W = -14.86   -3.52   18.44    9.55   -4.05
W[0]	-14.86
W[4]	-4.05
W[2]	18.44
W[3]	9.55

A =
[[3.27, -5.75, 74.48, 166.99, -192.36, 140.97, -58.88, 147.55, -93.18, -23.32, -86.51, -86.98, -6.41, -122.94, -74.42],
 [-27.34, 8.12, -47.49, 8.97, -176.46, 140.24, 114.35, 134.84, -160.20, -35.88, -130.85, -44.03, -30.30, 146.63, 15.93],
 [32.98, 14.39, 74.09, -7.36, 45.70, -178.87, 118.57, -75.24, 252.95, 184.94, -23.72, 9.61, -6.34, 50.31, -4.77],
 [14.54, -17.42, 91.32, 161.86, -81.27, 91.10, -139.39, 58.57, -62.56, -41.80, -28.00, -34.51, 20.19, -241.98, -79.55],
 [51.09, -0.84, 121.20, 49.44, 79.28, -163.53, -2.23, -107.64, 248.93, 136.89, 29.85, -5.25, -5.39, -91.46, -42.42]]
Indices start at 0.
(0, 0) = 3.27
(4, 13) = -91.46
(4, 12) = -5.39
(1, 2) = -47.49
(3, 8) = -62.56
(1, 6) = 114.35
(1, 5) = 140.24
(1, 9) = -35.88
(1, 3) = 8.97
(3, 4) = -81.27
(0, 11) = -86.98
(2, 6) = 118.57
(2, 10) = -23.72
(4, 11) = -5.25
(2, 8) = 252.95
(4, 7) = -107.64
(2, 2) = 74.09
(2, 12) = -6.34
(0, 13) = -122.94
(1, 4) = -176.46
(3, 10) = -28.00
(1, 10) = -130.85
(0, 9) = -23.32
(0, 5) = 140.97
(3, 14) = -79.55
(3, 2) = 91.32
(3, 6) = -139.39
(0, 12) = -6.41
(2, 4) = 45.70
(4, 8) = 248.93
(4, 4) = 79.28
(4, 3) = 49.44

X =
[[ 20   3  53  17 -20 -12  17  48 -16 -19 -15]
 [ 24  -9  60  29  -5   6  -3  26 -23 -11   0]
 [ -8   0 -21  -8   7   4  -5 -18   7   7   5]
 [ -9  17 -19 -20 -17 -22  25  22  12  -7 -18]
 [ -7  21 -13 -22 -25 -30  34  37  12 -13 -26]
 [-15  16 -36 -26 -12 -20  21   9  18  -2 -15]
 [ -1  13   0 -11 -18 -20  23  30   5 -11 -18]
 [ 21 -17  50  32   9  19 -19   1 -22  -2  13]
 [  3  -7   6   8   8  10 -12 -12  -4   4   9]
 [ 21 -17  51  32   8  18 -18   2 -23  -3  12]
 [-22  21 -51 -36 -14 -24  25   7  24  -1 -18]
 [ 16 -20  38  29  16  24 -26 -14 -19   4  18]
 [  4  -8   8   9   9  11 -12 -12  -5   4   9]]
Rows and columns are counted from 0.
(0, 0) = 20
(12, 0) = 4
(2, 5) = 4
(6, 2) = 0
(3, 5) = -22
(2, 7) = -18
(1, 3) = 29
(6, 7) = 30
(12, 2) = 8
(11, 4) = 16
(1, 1) = -9
(8, 10) = 9
(7, 8) = -22
(5, 0) = -15
(6, 9) = -11
(11, 0) = 16
(10, 9) = -1
(8, 0) = 3
(4, 8) = 12
(0, 5) = -12
(1, 6) = -3
(1, 4) = -5
(9, 3) = 32
(10, 8) = 24
(0, 1) = 3
(4, 2) = -13
(0, 2) = 53
(7, 4) = 9
(5, 3) = -26
(12, 5) = 11
(8, 4) = 8
(6, 3) = -11
(10, 4) = -14
(7, 9) = -2
(11, 10) = 18
(7, 6) = -19
(12, 7) = -12

a =
[[3, -2, -24, 9, -25, 17, -23, 1, 7, -24, 2, 13, 9, 7, 14],
 [-9, -20, 1, 4, -1, 15, -1, -1, 6, 2, 6, 9, 17, 11, 14],
 [-5, -5, 7, -17, 12, 3, 12, -2, -13, 9, 15, -14, 13, 12, 5],
 [17, 26, 5, 13, 1, 11, 2, -2, 7, 1, -10, 8, 7, -17, 14],
 [18, 19, -5, 2, -3, -9, -5, 3, 3, -6, 13, -1, -3, 12, -8],
 [5, -2, 0, 17, -2, -3, 0, 9, 13, 2, -7, 10, -6, 2, -1],
 [9, 19, 1, 14, 5, -1, 4, 10, 13, 0, -1, 9, -13, 2, -4],
 [-15, -17, -11, -2, -6, 1, -8, 13, 5, -13, 2, 6, -3, 19, 2],
 [3, 0, 25, 3, 28, -11, 25, 5, 5, 25, 11, 2, -8, 6, -10],
 [3, -11, 0, 25, -9, 5, -7, 17, 30, -2, 6, 26, 1, 3, 2],
 [6, 9, 18, -4, 12, -16, 14, 3, -1, 15, 13, -4, -14, 10, -16],
 [3, 13, -17, 2, -12, 7, -11, 2, -3, -11, 0, 7, -6, 3, 4]]
a[0, 0]: 3
a[:, 7]: [1, -1, -2, -2, 3, 9, 10, 13, 5, 17, 3, 2]
a[3, -10]: 11
a[2, -7]: -13
a[7, -15]: -15
a[2, -13]: 7
a[-12, 4]: -25
a[-10, -9]: 12
a[-3, -10]: 5
a[:, -9]: [-23, -1, 12, 2, -5, 0, 4, -8, 25, -7, 14, -11]
a[:, -6]: [-24, 2, 9, 1, -6, 2, 0, -13, 25, -2, 15, -11]
a[1, -5]: 6
a[:, 12]: [9, 17, 13, 7, -3, -6, -13, -3, -8, 1, -14, -6]
a[-4]: [3, 0, 25, 3, 28, -11, 25, 5, 5, 25, 11, 2, -8, 6, -10]
a[6, -2]: 2
a[-5, -12]: -2
a[-9, -11]: 1
a[:, -7]: [7, 6, -13, 7, 3, 13, 13, 5, 5, 30, -1, -3]
a[3, 3]: 13
a[-5]: [-15, -17, -11, -2, -6, 1, -8, 13, 5, -13, 2, 6, -3, 19, 2]
a[10, -6]: 15
a[-10, 10]: 15
a[-5, 1]: -17
a[-8, 9]: -6
a[-7, -11]: -2
a[-8, 11]: -1
a[-10, 0]: -5
a[-4, -14]: 0
a[5, 3]: 17
a[-1, 9]: -11
a[2, -10]: 3
a[11, 14]: 4
a[4, 4]: -3
a[4]: [18, 19, -5, 2, -3, -9, -5, 3, 3, -6, 13, -1, -3, 12, -8]
a[-7]: [5, -2, 0, 17, -2, -3, 0, 9, 13, 2, -7, 10, -6, 2, -1]
a[-9]: [17, 26, 5, 13, 1, 11, 2, -2, 7, 1, -10, 8, 7, -17, 14]

grid =
[[97, 136, 188, 218, 115, 132, 153, 52, 219],
 [134, 218, 226, 47, 88, 184, 122, 212, 200],
 [152, 133, 96, 168, 217, 242, 219, 135, 195],
 [175, 162, 235, 115, 238, 97, 134, 182, 150]]
grid[0, 0]	97
grid[:, 7]	[52, 212, 135, 182]
grid[2, 5]	242
grid[0, 7]	52
grid[3, 7]	182
grid[3, 6]	134
grid[0, 5]	132
grid[3]	[175, 162, 235, 115, 238, 97, 134, 182, 150]
grid[:, 2]	[188, 226, 96, 235]
grid[3, 0]	175
grid[0, 6]	153
grid[0, 1]	136
grid[2]	[152, 133, 96, 168, 217, 242, 219, 135, 195]
grid[2, 4]	217
grid[1, 4]	88
grid[3, 3]	115

data = [-17, 14, 20, 61, 0, 21, -1, -7, -30, -27, -7, -23]
data[0] => -17
data[10] => -7
data[9] => -27
data[2] => 20
data[6] => -1
data[7] => -7

arr =
array([[48, 47, 61, 33, 56, 73, 59],
       [21, 75, 42, 44, 21, 69, 50],
       [68, 44, 57, 64, 41, 49, 61],
       [69, 48, 56, 63, 39, 39, 66],
       [48, 49, 59, 43, 56, 69, 61],
       [52, 44, 52, 48, 54, 52, 55],
       [51, 49, 56, 34, 57, 61, 60],
       [32, 67, 43, 54, 32, 60, 51],
       [54, 52, 58, 42, 39, 30, 40],
       [38, 64, 45, 52, 39, 55, 53],
       [40, 48, 29, 55, 70, 14, 57]])
Rows and columns are counted from 0.
(0, 0)	48
(1, 4)	21
(7, 4)	32
(5, 2)	52
(3, 1)	48
(9, 3)	52
(7, 2)	43
(3, 2)	56
(0, 3)	33
(4, 4)	56
(10, 6)	57
(8, 3)	42
(4, 5)	69
(9, 6)	53
(1, 6)	50
(1, 0)	21
(0, 4)	56
(2, 1)	44
(3, 3)	63
(7, 5)	60
(9, 2)	45
(3, 4)	39
(3, 5)	39
(5, 6)	55
(8, 0)	54
(2, 4)	41
(8, 1)	52
(7, 1)	67
(5, 1)	44
(10, 3)	55
(5, 3)	48
(5, 0)	52
(9, 0)	38
(0, 5)	73

m = [195  34 248 218]
m[0] -> 195
m[1] -> 34
